Named moves (each a turn or a mirror), then the moves between two rows, first move first; the first pair answered:
J684:
[ -6.2  11.4 -13.7  16.5   5.5   9.7  17.1   3.7   0.1 -11.1  26.9  -0.9] |-> [ 10.3  10.4 -25.5   9.2  12.0  -6.7  19.0   0.3   3.3  -0.1  14.8 -11.9]
[  7.4  14.1 -21.6   2.7   3.7 -11.5  13.9 -10.9  12.2   5.3  -6.5  -8.8] |-> [-17.1  15.5  -3.1  11.4  -7.6  13.7   9.6  -6.3   8.5 -13.4  12.3   7.2]
[ -2.5  23.1 -22.8  10.7  15.3 -11.4  28.2  -3.8   9.8  23.5  13.1  -3.1] |-> [-19.8  25.2  -8.5  19.0   5.8   6.7  26.1   0.3   6.1   8.4  27.0   8.7]
[-31.7 -26.9  29.8  16.5 -19.0  33.3 -27.8  25.2   6.7 -25.4   9.7   6.7] |-> [ 26.6 -31.3 -16.5  -6.6   8.7 -28.0 -20.2  14.0  15.0  19.7 -35.3 -33.7]
J487:
[  1.2  33.8 -17.2 -35.9   6.9 -10.1  23.7  16.7  -2.0  15.6   3.7  -0.5] |-> [-22.6  28.2 -14.2 -36.7 -11.8   3.8  19.4  16.5   3.5  -5.0  13.5   0.6]
[-10.4 -21.3   1.3 -18.8 -41.9 -16.8 -32.4  -6.2   6.1   0.1  -8.0   4.2] |-> [ -3.6 -24.1   6.6 -12.2 -35.5 -19.9 -36.6  -8.1   3.9   7.6 -11.8   6.4]
[ 15.2 -15.1  34.6  41.2  25.4  -2.3 -13.7  -2.3 -15.0  23.5  -5.6  16.8] |-> [ 34.0   2.4  12.0  20.2  38.3 -18.7   4.5   3.7 -14.2  35.6 -11.4   7.6]
[-11.7 -18.8  15.8  40.8  -1.6  24.7  22.8   4.0   3.4  10.8   3.5  -5.3] |-> [  1.1 -15.6  15.4  41.5  10.1  15.4  23.6   4.3   0.9  21.0  -3.0  -5.9]
J568:
[  6.1   5.9  20.3  24.9  28.2  -7.7   3.2  -9.8 -17.8  12.7   0.0  -2.4] |-> [  4.8   2.9  23.0  26.2  27.6  -7.5  -0.4 -10.1 -17.7  12.1  -0.5  -2.5]
[ 28.6  29.8 -19.7   1.8  37.9  -6.7  25.1   4.6 -11.1  26.6  12.1  -8.8] |-> [ 24.4   6.1 -28.9  35.9  30.7  -5.9  19.4 -10.9  -4.4  18.1  15.5 -22.0]
[ 16.2 -52.3   9.6  25.0   3.5 -22.9  11.9 -12.6   3.5  -8.5  -8.3 -22.4] |-> [ 11.5 -54.7  32.7   6.4  -2.3 -21.4  -2.8  -6.1   0.1  -4.3 -18.6 -11.9]
J750:
[  0.4  -3.4  23.4   0.4  12.4  20.2  -2.7  -0.2   0.4 -15.5   6.4   4.5] |-> [  5.5   4.3  -2.0 -26.7   8.7   4.1   6.0   2.2  10.1 -13.8  -3.7 -13.1]
[  1.4  13.4  24.0  -9.7  -2.4   8.2   6.1  -9.4 -15.0   6.1  15.7   0.7] |-> [  3.5  16.8  11.7 -24.4  -5.4  -0.3  10.9  -7.0  -9.5   6.6  10.1  -9.3]
[ 21.0   1.1  11.4  -6.0   7.8 -14.8  -9.9   0.2  -3.7  20.7 -17.2   0.7] |-> [ -9.0  -0.7  30.1  -5.4 -12.5   8.4 -16.7   3.5  -2.8  -2.8  -1.9  14.4]

(two moves a pair)
[  7.6   4.7 -15.6  65.9 -22.7  46.1   3.1  -0.6   5.1  10.7  26.4 -20.1] |-> [ -9.7   1.0 -17.4  48.7 -44.4  51.1  -1.2   2.0  12.9  -6.8  27.9 -22.5]	J684, J750
[  0.5  18.7 -27.4   0.7  10.3  -2.5  23.0   1.9  -5.1  -3.0   8.1 -15.0] |-> [ 10.8  10.2 -13.7  23.0  23.1  -2.4  15.7  -4.5 -13.5   8.5   6.1  -8.1]	J750, J684
[-47.7  26.0  33.2 -63.1 -34.6   5.2  -5.1  23.6 -15.5 -34.2  -8.9  11.3] |-> [ 17.3  43.8 -19.9 -62.4  15.1 -42.4  27.3  16.3 -17.2  11.9 -30.2 -21.3]	J750, J487
[ -5.1   1.8 -35.0   4.0  -9.5  12.4   5.5  10.1   4.1  -0.3  11.0 -20.4] |-> [-13.0 -12.1 -23.1  13.6 -18.6  16.5  -8.6   6.2   5.7  -5.3   9.9 -17.0]	J684, J568
[ -8.5   4.3   0.2 -30.5 -11.1  11.4  -3.9  10.8   6.6 -17.4 -12.9   5.4] |-> [ -1.9  12.3 -24.3 -17.6  -3.0  10.6  12.9   7.8   9.5 -20.8  -3.5  -6.2]	J568, J568
[-27.6 -10.8 -12.7  -3.8 -25.3  32.3  -9.5  -0.4   6.1 -42.2  25.0  -1.2] |-> [-21.3 -25.7  23.4  10.9 -17.5  32.5 -33.2  -4.6  -4.3 -25.4  13.2  15.6]	J568, J487
[-25.6  18.0  -0.7  12.4  -2.3  29.4   8.9  19.6  -6.4 -24.0  16.8  22.6] |-> [ -1.7  17.7 -46.4 -15.6   0.7  -7.7  19.0  16.0   9.3  -9.3  -7.2 -13.8]	J684, J487
[ 19.7 -15.2 -12.0 -21.4  -8.0 -36.2 -15.3  -1.7  13.5  11.7 -25.0  -2.6] |-> [  7.6  -5.9  36.7  -7.6  -0.1  -8.1 -23.9   8.3  -7.1  11.3  -8.7  35.8]	J750, J568
[ -3.1   1.1 -32.6  31.8  11.5  10.9  37.1 -11.9  12.1 -12.1  22.3 -23.6] |-> [ -9.4  -6.8 -16.8  45.8   9.5  20.3  28.0 -14.7   9.4 -15.1  26.0 -15.2]	J750, J487
[ 10.7 -37.4  22.3  55.3 -20.2   1.6 -38.3 -37.8  15.6  -0.5  -5.6  -6.9] |-> [-27.3 -22.6  18.0   4.0 -55.1  16.4 -34.3 -21.1  27.4 -35.3   5.0  -4.7]	J487, J750
[  3.9   8.1 -16.8 -10.0  19.5 -18.3  19.6   4.5  11.3  19.1  -6.8 -13.9] |-> [-3.0  2.3 18.1 25.1 26.9  4.2  8.1  3.5 -2.5 18.9  6.5 10.5]	J750, J487
[-19.6 -25.0 -26.4  46.8  -8.2  11.1  15.5 -11.3   5.3   2.8  25.4 -33.7] |-> [ -3.3 -47.1 -13.8  28.4 -11.0 -15.2 -12.2 -17.2   9.1  24.2  -9.8 -38.8]	J568, J684
[-12.9 -11.9 -17.9  44.7   5.6  24.5  11.5 -12.7   6.3 -17.6  18.5  -0.2] |-> [  7.4  -9.4 -30.4  44.0  20.0   8.1  16.4 -16.3   5.7  -0.6   8.4  -9.2]	J750, J750
[ 11.8  21.6  19.8  -0.7 -19.4   9.3  -4.4  -6.2 -20.8 -11.8   7.5  58.8] |-> [ 21.0  35.2 -11.1  11.1  -5.6   7.9  20.8  -8.4 -18.4 -13.2  20.7  45.0]	J568, J568
[ 20.0 -24.2 -34.2  13.0 -39.0  19.0  25.5   3.1  52.2 -32.4   8.3 -51.8] |-> [  5.6 -32.0  -4.6  40.4 -41.4  41.4  13.9   1.8  42.4 -40.4  23.5 -31.3]	J750, J750
